In the data rows, the value 128 means zero.
Here are some points, one per row:
110,176,163,127,162,113,99,163,149,139,184,154,144,171,160,85,154,62,138,123,151,185,149,125,152,166,176,162,105,132,156,131,103,160,168,152,141,143,176,155,147,218,106,124,109,120,152,145
161,134,192,105,127,133,98,155,128,154,67,51,166,146,157,155,150,150,148,151,103,135,177,47,60,173,83,136,180,159,175,157,144,117,132,137,174,134,111,110,122,72,140,233,142,151,134,76
98,136,120,78,150,79,137,131,118,92,142,94,120,121,159,158,155,162,132,164,161,112,75,80,129,148,144,116,80,81,111,104,85,105,84,74,77,100,94,94,97,123,87,113,126,107,139,132
174,114,116,147,115,80,69,134,124,128,79,98,139,139,136,134,146,153,201,185,204,158,125,161,138,185,128,122,134,159,100,127,141,167,136,138,109,215,87,77,134,126,96,108,163,124,107,144
90,106,120,63,109,169,135,91,149,62,168,177,69,121,120,127,141,124,138,117,108,115,169,181,78,96,120,145,151,168,160,163,194,160,172,146,117,173,154,82,153,115,74,115,107,132,145,130
163,202,173,184,79,164,59,84,97,68,106,242,123,130,137,95,144,156,65,122,87,31,89,104,119,171,138,192,136,154,171,148,131,75,129,133,111,131,102,118,82,59,97,166,61,179,181,178
142,137,95,128,91,102,46,118,120,127,76,80,133,147,162,131,160,105,155,179,194,129,87,203,190,191,129,63,163,94,59,131,113,133,136,152,162,189,126,118,96,80,147,114,129,95,103,112
123,168,150,98,187,97,133,162,123,127,195,147,137,92,130,134,154,145,131,149,161,142,125,158,176,168,141,122,77,110,148,150,122,129,133,123,133,94,129,110,101,128,155,116,146,102,133,124
95,67,113,92,62,206,116,151,104,145,70,196,187,74,142,114,75,103,160,119,232,92,121,150,69,104,151,132,129,199,115,148,156,130,147,103,70,112,74,144,137,156,134,147,144,98,89,117
121,166,180,176,167,116,111,92,141,140,186,190,95,148,86,91,130,122,99,180,158,140,134,118,108,95,79,89,107,115,75,115,142,119,106,87,117,111,134,168,176,172,166,206,181,201,173,168
167,136,127,91,173,83,107,139,79,142,160,92,157,152,157,118,121,104,116,127,114,136,100,140,110,129,146,137,134,139,168,173,136,94,99,104,96,100,132,127,149,134,136,127,120,132,128,148
68,97,173,152,184,188,135,139,171,121,150,108,122,72,123,159,117,142,130,84,132,168,113,81,149,126,117,100,53,51,112,127,66,90,116,149,105,165,170,154,100,154,114,129,158,89,125,156
162,135,88,116,53,127,173,133,148,183,178,170,131,131,88,107,109,122,196,139,96,147,184,96,110,117,112,110,163,68,165,146,121,121,80,85,124,88,125,165,84,153,187,63,176,92,104,117
119,173,118,116,186,143,165,223,176,123,179,140,165,149,148,184,160,139,110,152,155,122,70,87,105,106,123,136,120,116,118,91,80,119,95,120,97,117,128,127,139,160,154,143,129,118,162,164
173,133,119,135,101,89,138,203,123,157,190,80,172,157,124,128,114,79,118,114,108,167,227,167,149,166,143,176,124,144,135,119,135,70,95,79,89,99,124,117,143,97,59,152,100,154,183,137
89,102,108,170,169,163,89,115,102,110,110,129,61,156,135,133,191,83,120,99,103,131,104,58,116,104,125,149,142,142,147,175,109,137,109,105,138,127,161,204,127,168,108,89,132,119,152,141
157,174,146,144,163,89,120,109,149,89,159,53,93,155,88,67,71,73,98,102,61,116,115,165,129,128,188,155,180,164,99,117,182,117,145,165,157,97,99,151,139,162,162,186,170,131,107,115
151,142,71,127,42,123,111,144,95,154,125,148,133,110,98,126,63,133,128,37,63,122,112,68,117,99,138,107,168,73,130,109,84,115,124,101,128,178,200,140,144,144,139,68,180,132,96,117
143,146,132,65,123,71,103,138,145,147,192,144,182,213,145,160,163,142,135,141,126,129,87,192,147,112,140,144,116,123,99,107,136,114,125,129,148,74,149,135,109,144,157,157,192,180,157,145
99,106,125,134,105,141,152,213,125,152,90,86,110,95,88,139,127,144,244,183,144,169,170,120,126,120,121,148,168,140,120,128,121,84,138,148,146,122,90,139,115,65,114,166,125,134,127,113
182,123,144,168,165,181,197,111,136,113,109,171,60,86,148,129,135,160,117,80,132,83,105,121,78,96,106,68,115,122,59,99,153,110,145,137,168,157,147,121,124,100,110,106,142,199,195,157
102,158,182,143,164,96,105,179,133,86,157,129,98,178,119,113,129,45,89,127,127,90,125,96,158,145,145,103,101,110,123,152,136,129,147,126,147,79,122,127,99,122,132,119,104,113,143,92
104,139,144,107,83,41,174,123,191,201,128,130,212,122,144,196,118,137,178,125,146,176,157,131,148,123,123,130,187,159,154,128,106,106,154,148,115,189,87,169,114,116,182,187,110,193,169,117
108,103,113,140,169,167,178,103,132,154,147,206,82,137,149,126,138,106,62,86,138,102,153,166,121,99,146,110,145,175,147,133,157,139,107,121,153,126,121,103,75,104,99,125,106,146,132,115
158,77,175,109,86,176,149,158,135,154,55,114,182,114,118,138,153,145,134,131,127,100,183,165,141,160,183,126,108,170,112,116,135,146,143,108,145,140,81,130,173,108,141,171,138,89,135,104
146,120,125,157,149,163,163,112,166,121,61,159,77,88,169,156,114,134,108,107,89,97,101,170,142,124,155,175,143,101,128,137,142,143,119,129,128,118,169,134,151,178,109,112,138,182,128,101
118,109,114,104,121,153,198,120,145,155,74,134,68,49,83,96,97,130,130,76,107,72,117,145,141,124,153,122,142,119,103,125,146,169,129,124,162,119,170,115,128,149,96,112,93,168,152,123
146,38,63,33,164,141,81,172,72,132,229,53,97,106,73,108,161,121,120,215,29,76,96,160,164,161,122,133,154,175,133,131,85,109,143,152,141,171,128,129,99,114,179,206,145,253,190,142
142,140,158,190,165,83,124,175,87,151,115,70,136,112,108,109,113,75,105,99,88,93,122,115,84,104,126,123,116,112,98,77,118,129,148,167,130,155,78,104,125,100,165,162,108,108,101,114
161,173,73,84,41,155,129,152,145,192,130,151,141,162,90,94,61,96,129,91,102,194,189,97,105,91,107,62,145,92,156,106,99,125,81,101,154,129,136,132,95,110,133,53,199,159,143,165
125,175,162,191,193,175,147,103,130,151,160,176,75,111,132,101,125,142,104,132,99,125,148,167,144,129,131,146,167,151,107,162,150,154,131,122,96,101,114,88,171,112,141,136,159,145,170,139
77,139,103,138,152,134,96,48,96,91,177,173,109,161,182,122,143,141,90,112,114,133,152,187,147,139,118,116,146,102,88,94,125,134,126,119,148,85,52,129,152,85,108,164,125,165,116,107
94,164,83,166,158,138,148,140,120,137,93,36,100,143,100,102,152,151,120,200,179,170,81,144,89,137,138,117,134,144,151,152,151,175,174,152,112,166,89,50,123,132,160,159,168,115,110,89
151,143,132,181,129,130,121,122,78,78,67,73,171,116,101,139,148,128,212,216,158,143,139,175,154,154,130,109,142,166,138,139,122,152,150,138,184,173,137,91,96,110,149,168,152,169,129,136
74,114,56,163,74,147,117,83,170,118,135,137,120,152,181,189,213,166,145,87,114,135,155,104,175,172,161,181,158,128,112,170,130,117,139,115,148,76,135,118,115,139,153,78,123,121,122,180
96,84,128,158,173,209,99,95,137,152,120,151,177,129,92,122,112,138,113,87,128,133,109,107,146,107,89,121,93,118,164,138,148,150,93,132,129,115,149,159,121,118,123,63,93,90,112,111
86,117,155,147,182,180,89,141,157,91,100,116,99,79,118,109,125,187,138,112,151,151,147,148,196,148,117,132,63,62,158,72,156,156,106,113,131,107,174,188,144,171,160,107,133,123,128,140
124,72,157,149,56,92,163,147,87,132,83,81,174,150,144,123,142,113,103,111,140,136,155,199,167,152,169,135,130,183,119,156,131,124,100,116,78,126,131,151,138,135,128,117,131,121,103,116
196,107,104,165,99,187,126,78,109,140,117,126,137,130,139,152,143,185,144,111,158,165,171,116,174,103,145,134,168,47,192,136,142,117,161,150,114,94,149,158,129,183,166,104,145,128,140,166
125,190,138,81,146,90,102,148,124,89,167,99,119,116,90,125,125,129,103,173,165,121,139,132,167,107,135,161,153,154,133,150,129,124,126,147,154,130,180,174,155,119,88,118,103,129,137,131
162,155,125,138,90,142,143,123,94,137,112,156,156,144,128,141,34,93,149,54,57,126,132,72,152,128,142,123,178,92,176,177,164,210,119,106,107,100,118,121,99,147,120,79,170,124,88,132
163,165,180,102,182,84,98,147,125,109,163,112,130,167,111,103,127,125,122,143,108,130,93,156,132,85,106,123,122,126,106,129,102,115,153,98,88,47,74,87,77,120,106,80,77,113,91,107
138,111,136,129,104,108,182,127,65,128,90,93,184,153,129,174,90,109,151,125,130,148,159,88,103,139,161,122,114,147,110,87,150,104,142,165,123,127,143,159,144,102,92,136,54,119,136,137
126,142,138,126,127,152,71,98,164,112,153,133,86,93,149,96,172,146,173,107,79,120,127,100,86,87,137,128,98,92,124,138,111,184,142,159,116,116,116,108,134,180,103,131,92,124,125,140
205,199,147,142,161,94,188,193,152,135,117,107,109,141,177,181,172,166,125,153,151,135,74,150,102,116,114,127,71,130,87,99,113,159,130,125,102,111,127,179,140,131,89,71,102,78,93,156
135,154,128,150,161,145,116,115,92,101,123,36,140,161,141,126,95,92,77,147,108,149,152,163,108,150,128,114,151,142,98,117,122,135,168,136,172,177,132,125,127,134,132,138,72,111,85,100
73,69,113,152,173,81,89,93,125,165,147,168,55,136,86,159,143,148,83,109,127,121,125,109,124,141,176,135,162,158,134,124,115,105,99,135,131,109,120,105,62,126,85,127,124,91,109,98
87,75,120,134,154,200,132,119,179,98,141,114,114,89,87,87,69,86,70,87,161,189,120,87,154,184,160,195,165,115,147,131,112,123,127,116,84,89,141,138,120,132,132,69,136,101,130,149
55,157,117,122,185,120,158,143,112,112,188,124,135,146,152,149,166,167,104,101,79,90,74,103,124,160,118,134,123,178,158,99,158,157,108,152,89,176,131,120,144,148,115,129,134,101,88,83
156,52,182,15,152,105,175,189,170,159,41,198,218,123,185,122,152,142,188,163,150,180,137,28,129,192,115,180,230,139,112,127,67,32,117,77,255,255,111,101,169,19,177,209,101,144,56,65
Along one direction, these points spread out more than along any other. Take the direction at right angles to it along which they spread out most. Go by this last direction. How many in every 100 of the points above lie lower along it than each point below? Answers are rounded to whole numbers. More than half of the points above lie lower than the first one.
71,65,41,101,103,84,164,84,185,147,101,147,131,125,141,91,126,136,112,94,121,74,161,158,93,67,52,130,111,117,148,224,198,130,152,133,144,118,140,138,139,73,94,137,87,141,164,181 24
155,125,120,132,45,149,170,136,148,146,113,129,152,104,168,129,100,90,166,157,171,94,62,130,112,105,100,87,106,190,162,118,114,120,124,85,105,106,119,93,144,161,124,154,106,87,127,147 28
88,152,146,143,146,128,113,68,136,104,197,76,122,161,118,116,151,123,138,166,116,107,150,132,97,87,139,127,110,104,100,87,130,107,122,130,145,143,117,108,123,71,82,109,124,135,116,110 86
182,104,112,106,95,24,138,117,64,79,69,72,95,81,96,131,127,101,116,123,138,128,79,144,118,75,84,86,33,126,105,114,141,151,134,128,129,103,146,153,184,174,150,108,129,83,104,97 52
173,154,120,64,117,0,118,103,94,70,80,120,137,104,136,104,119,114,96,125,169,156,99,150,135,107,139,155,64,119,53,34,101,166,141,193,111,85,136,103,107,139,110,59,158,53,143,155 66
74,97,162,162,162,179,62,101,153,148,129,154,160,125,143,166,100,159,113,128,114,154,117,115,112,115,93,114,75,85,143,95,124,110,104,134,151,90,153,157,154,174,145,93,148,82,119,157 24
79,115,90,125,166,165,110,100,129,80,163,203,105,127,141,128,132,195,138,177,120,131,165,143,123,135,107,88,73,115,94,105,136,118,113,136,58,117,130,92,132,125,145,167,107,173,97,34 66
95,158,95,142,79,106,45,69,117,83,107,211,112,124,148,119,129,159,93,110,129,74,167,111,90,87,68,114,128,167,177,178,184,96,141,135,140,154,151,141,139,117,104,152,84,182,163,146 44
109,70,134,155,115,181,148,120,165,177,185,158,140,98,99,122,101,168,68,124,124,140,97,63,117,121,136,110,152,118,166,136,172,172,174,172,151,143,153,120,147,140,139,107,146,97,80,92 14
174,91,90,142,50,112,186,130,97,129,132,134,139,163,144,121,107,135,154,153,188,101,61,164,117,106,123,147,67,164,143,117,72,151,123,143,133,164,143,155,156,136,112,133,107,59,132,123 36
143,129,186,111,90,96,174,121,134,170,65,98,99,108,113,129,140,99,169,131,162,105,136,111,142,160,111,164,131,173,156,124,80,114,102,109,119,165,100,98,160,103,195,192,127,133,110,166 36
172,164,115,125,60,172,158,89,118,150,91,126,141,141,82,143,92,111,124,114,82,143,174,116,145,112,86,90,132,13,99,138,107,116,113,123,104,110,124,129,110,148,132,65,147,101,125,137 8
